Each row is where one point has got to under a steady rotation. How many ticks took it there?
The counts run from 0 to 486.
[151 175 136 156 135 123 152 124 132 136 149  94  90 140  97 142 102 133
  80 116 116  95  55 128 121 131 127 164 115 125 121  84 179 135] -> 435
[167 146 153 185 117 139 124 137 113 138 123 119 116 108 119 131 131 119
 116  40 146  84 140 105 116 124 112 125 125  97 100 128  88 164] -> 407
[140 131 160 221 146  98 121 143 106 128 149 140 113 125 121 158  73 106
 106  87 142 114  97 137 138 132 116 100 152 100 138 146 133 152] -> 141
[144 103  96 119 130 139 146 109 113 110 146 165 154 119 143 105 144  78
  68 107 128 139 114 147  90 156 119 103 106 103 122 120 156  59] -> 313
[152 153 155 157 109 112 123 147 119 115  97 177 100 113 126 132 105 116
 104  60 152  88 129 114 106  94  95  87 122 108  99 128  97 131] -> 404
[130 189  96 130 119 138 134 129 129 110 166 134 118 116  85 118 104 129
  78 145 115 144 101 131  54 166 119 111 107 100 140 101 112 115] -> 173
[129 103 144 160 137 162 138 140 160 171 108 161 154 202 108  81 152 135
 133 106  92 105 143 160 134 154 113 142 113 118 121 123 114 121] -> 339
[120 157 157 212 128 125 146 150 114 126  88 128 102 151 140 112 116 126
 149  81 152 129  94 129 126 123 168 121  90 113 100 141 159 117] -> 249
[135 143 151 181 111 141 143 118  97 126 187  95 134  81 114 102 129  89
  83 134 113 110 170 124 122 120 145 135 139 108 152 104  97 119] -> 414
[190 152 114 131 139 149 141 123 154 158 119 114 107 143 131 141 109 136
 104  64  90 128  92  91 114 168 121 146  79 128 114 142 148 120] -> 165
[158 156 160 168 118 172 128 132 161 140 146 146 111 147 151 108  94 113
 132 112  76 153 143 102  97 112 165 162  83 142 124 123 163 118] -> 386
[152 156 119 150 118 107 110 139 109 129 116 163 164 182  92 108 134 119
  75 138 147 129 125 116 126 175 111 116  89 116 120  76  94  94] -> 444
[135 158  96 165 158 191 120 110 155 105 129 113 157 108 100 107 146  86
 100 130 107 113 136 131 151 177 129 120 134 102 164 103 127 114] -> 41
[104 161 123 137  98 132 142 122 129 121  99 145  92 122  93 117 131 137
 100 102 105 182  84 104 160 105 150  80  87  94 102 164 109  99] -> 354
[171 121 167 188 133 155  96 111 119 138 137 180 126 150 115 129 166 114
 100 156 123 151 134 143 152 148 156 100 114  76 114 127  98 141] -> 226
[135 154 106 153 143 182 166 149 161 165 161 131  83 135 110 115 116 154
 119  77 100 143  87 129 140 108 125 142 121 111 128 135 175 168] -> 58
[103 146  99 164 129 152 166  95 155 176 123 101 127 129 125  61 135  95
 126 134  91 141 113 151 171 124 144 125  88  95 128 126 147  93] -> 199
[ 82 110 115 178 155 173 154 168 152 131 115 127 165 181 127  99 109 135
 120  78 124 118  89 162 113 132 130 135 141 115 128 124 152 139] -> 474
[164 176  98 134 132 150 143 112 132 124 145  94 105 149  88 140  86 142
  84 116 105 147 100  97  88 180 115 123  81 114 115 143 115 143] -> 169
[153 150 126 159 155 186 116 140 131 112 151 106 129 109 118 145  92 110
  77 108 131  86 115 138 132 188 160 143 124  74 139 112 113 128] -> 36
[164 118 109 192 113  72 158 133  78 110 112 120 110 110 124 150 118 131
 117  96 122 132  89 122 148 128 120  66 154  93 119 154 121 128] -> 136
[179 131 171 144 133 113 154 176 117 177 105 135 117 131 168 144 106 144
  86  96 121  76 103 158 114 129 108 129 130 100 135 116 118 119] -> 295
[203 139 145 177 120  99 137 126 108 147 135 144 110 106 119 146 156 134
 102 128  98  99 130 126 182 118 113 102 151  91 151  88 127 117] -> 2
[117 129 125 149  67 137 170 112  71 106 118 135 105 122 132 116 128 164
 134 140  51 141 122 151 100  88 129 131 141 117 154 144 145 108] -> 240
[109 166 151 187 115 112 150 142  94 110  94 163  81 148 134 112  90 139
 136 102 134 145 102 136 131  92 143 100  86 119 120 152 165 106] -> 247
[148 116 177 156 153 147 155 123 154  77 140 124 130 158  98 122 146 126
  71 105  88 149 160 108  76 122 150 108 121 147 123 134 127 115] -> 124
[102 134  93 172 127 109 151 114  94 131 167 163 108 136 109 101  94 134
 120 124 115 158 119 170 122 149 134  80  99  75 151 159 130  90] -> 466
[147 157 109 145 108 137 181 139 135  90  96 104 123 169 116  97 124 142
 112 167 106 156 119 105  67 122 119  94 130 144 122 110 114 125] -> 394
[ 94 139 100 154 113 140 157 106 148 175 136 118 137 137 132  50 114  97
 134 132  88 139 111 153 153 127 144 131  86 101 122 126 132  81] -> 200
[187 140 152 172 113  81 109 122 117 161 148 186 112 106 118 145 117 122
 103 115  93 119 147 127 175 105 108 107 127  99 163 104 127 101] -> 4
[115 132 130 156  81 129 175 110  65 102 107 145  91 131 127 124 117 167
 118 141  69 146 120 149 108  86 117 116 132 123 154 151 143 106] -> 241
[147 121 170 160 152 157 169 122 162  76 132 102 131 139 103 128 170 125
  82  97  82 137 150 104  80 122 157 101 132 141 124 118 135 115] -> 125
[204 124 113 164 109 120 132 106 112 118 103 158 108 132 113 124 112  88
 120  87 103 125 155  79 164 127  90  94 126 136 122 158 118 118] -> 270
[169 150 167 180 129 175 139 130 147 151 138 140 102 152 158 110 113 108
 143 106  86 145 141 119 115 128 167 156  82 134 123 130 177 120] -> 385
[216 122 118 170 111 123 130 106 106 138 143 135 102 123 120 123 131  87
 135  70  92 120 138  93 150 149 120 124 134 123 108 155 129 124] -> 272
[179 139 139 181 109 162 151 121  57 142  94 154  96 152 152 117 142 114
 136 147 106 131 137 136 189 127 121 133 128 121 144 146 149 134] -> 378
[185 155 143 157 116 116 156 157 120 103  77 156  91 122 137 126 159 122
 115  97 146 102 102 133  93 115 105  71 153 102 105 108 125 124] -> 401
[130 173 170 132 128 156 133 114 146 160 116  93 113 101 124 139 106 120
  82  83 101  70 121 131 124 140 119 166  85 103 140 116 107 111] -> 301
[125 173 107 166 133 134 122 124 132 141 154 184 102 146  93 102  85 145
 113 166 130 112 118 161 161 120 112 111 116  80 151  83 128 114] -> 331
[142 164 108 143  87 151 158 138 144 104 120 107 134 153 125  86 103 134
 119 144  72 150 124  96  55 116 140 132 106 153 120  97 114 110] -> 392
[117 123 127 161  92 132 111 140 107 114 134 156 127 141 126 120  84 111
 108 117 126 172  85 123 122 141 160  99  97  80  86 166  84 115] -> 359
[ 98 122 105 146 128 186 172 177 120 108  94 102 141 180 120 104 109 158
  86 119 114  97 101 143 160 127 112 149 161 129 131 117 119 139] -> 479
[114 143 132 156 155 192 169 103 138 162 160 101  94 105 126 111 125 142
  92 117 104 100 144 160 177 108 130 143 116  88 161 143 135 138] -> 193
